[17, 47, 7, 19, 90] ==> 17
[0, 7, 9, 6, 6, 6] ==> 0
[2, 9, 9, 3, 2] ==> 2
[6, 4, 8, 8, 0, 3] ==> 6
[58, 87, 70, 54, 24] ==> 58
[2809, 2689, 8674, 8746, 8286, 7682, 7416] ==> 2809
[1137, 4538, 6253, 2686, 9875, 6203] ==> 1137
[6508, 1912, 4500, 7611, 8236, 3624] ==> 6508
[319, 581, 238, 457, 906, 268] ==> 319
[93, 39, 98, 13, 41, 205] ==> 93
---
[[  18.5  -25.1  228.9   96.0  -17.0 -194.4  -40.3]
 [  36.6  164.7  131.7   26.2  -56.2 -104.8   21.8]] → 21.8

[[ 169.65  109.50 -149.87  144.49  122.46]
 [ 214.89   45.68   -8.27  162.46    9.45]
 [  72.92  -47.03  -60.33 -121.42  163.23]] → 9.45

[[-0.072  0.019 -0.187 -0.119]
 [ 0.091 -0.108  0.116  0.069]] → 0.069

[[ 0.13  0.02  0.07  0.17 -0.08]
 [ 0.04 -0.19 -0.16  0.15  0.01]
 [ 0.16 -0.11 -0.08  0.19 -0.08]] → 0.01

[[ 0.00 -0.20  0.07  0.05 -0.17 -0.03 -0.09]
 [ 0.06 -0.17  0.22  0.09 -0.08 -0.15 -0.23]] → -0.23

[[  4.36  23.05  21.66  18.24  17.50]
 [ 18.63  23.05  21.66  13.11  17.50]
 [ 17.56  23.05 -13.80  18.24 -22.12]] → 17.50

[[  5.365  -3.866  18.109  13.314  11.724  12.373]
 [ -1.950  -2.317 -16.194  -7.353   0.895   1.390]
 [ 17.184  -2.596   8.294   3.616  11.477   2.037]] → 1.390

[[-2.0 -1.6  1.2 -0.9  1.4 -0.7  0.0]
 [-0.4  1.3 -0.4 -0.9  0.5 -0.7 -0.7]] → -0.7
---
((1.6, 20.4, -30.1, -13.7, 20.2, 55.9), (6.0, 9.9, -26.3, -12.0, -1.9, 58.9)) yields -12.0
((61.2, -52.9, -42.2, -69.5, 36.3, -21.5, -52.1), (26.9, -37.0, -17.9, -69.3, 61.6, -65.1, 31.6), (51.6, -43.6, -59.5, -69.9, 33.1, -50.8, 9.5)) yields 61.6
((21.5, -19.1, 43.4, 8.3, 60.0, -54.8), (-16.1, 62.3, -12.2, -24.4, -11.8, -69.7)) yields -24.4
((-0.1, -3.6, -14.2, -7.7, 7.1, -52.5), (24.0, -63.4, 38.0, 22.7, -17.4, -50.3)) yields 22.7
((-12.3, 0.9, -5.0, 0.8, -0.8, 14.5, -18.9), (-72.5, 18.5, 51.8, -0.8, 6.0, 24.0, -26.8)) yields 6.0
((19.6, -36.4, -19.3, -15.3, 0.2), (-8.6, 12.7, 74.2, 37.7, 35.0), (12.6, 26.4, -24.6, -5.5, 27.1)) yields 74.2
((35.4, 32.1, -45.8, -14.0, 9.7, 1.5), (3.5, -56.3, 9.8, -18.0, 4.7, 21.0), (-15.7, -61.1, 15.5, -10.9, -5.2, 16.8)) yields -18.0
((-49.6, 29.8, -11.4, -60.1, -20.3), (-35.3, -22.5, 4.4, -12.7, -14.9)) yields 4.4
((-36.7, 45.3, 13.0, 73.9, -59.9, -9.7, -51.7), (-0.7, 5.0, 74.5, 2.2, 39.9, -26.3, -29.2), (31.9, 10.8, -45.2, -23.5, -43.7, -30.1, -60.1)) yields 39.9
---
[-17.7  72.9  29.6 -66.4  16.1 -10.2] | -10.2, -17.7

[[ 21.5 -27.5  65.4  18.9  29.0]
 [ 66.4 -13.8 -36.8 -19.2   8.8]] | 29.0, 66.4

[ 16.9  36.7  49.2 -33.4  78.9] | 78.9, 16.9

[[-54.4  63.0  49.9 -35.4  48.3   5.3]
 [ 21.5 -30.6  -3.0  -5.7 -31.7 -32.5]
 [  9.5 -60.6 -32.5  23.4 -39.6  -2.3]] | 5.3, 9.5

[[-60.2  42.0  18.4  56.9]
 [-67.7  59.4 -20.7 -50.6]] | 56.9, -67.7

[ 12.6 -63.6   0.8 -24.0 -44.1 -29.8] | -29.8, 12.6

[-46.5 -78.1 -34.7 -17.3  18.8  -7.6  11.5] | 11.5, -46.5

[ 33.2  47.7  77.8  -1.2  -3.5 -40.5] | -40.5, 33.2
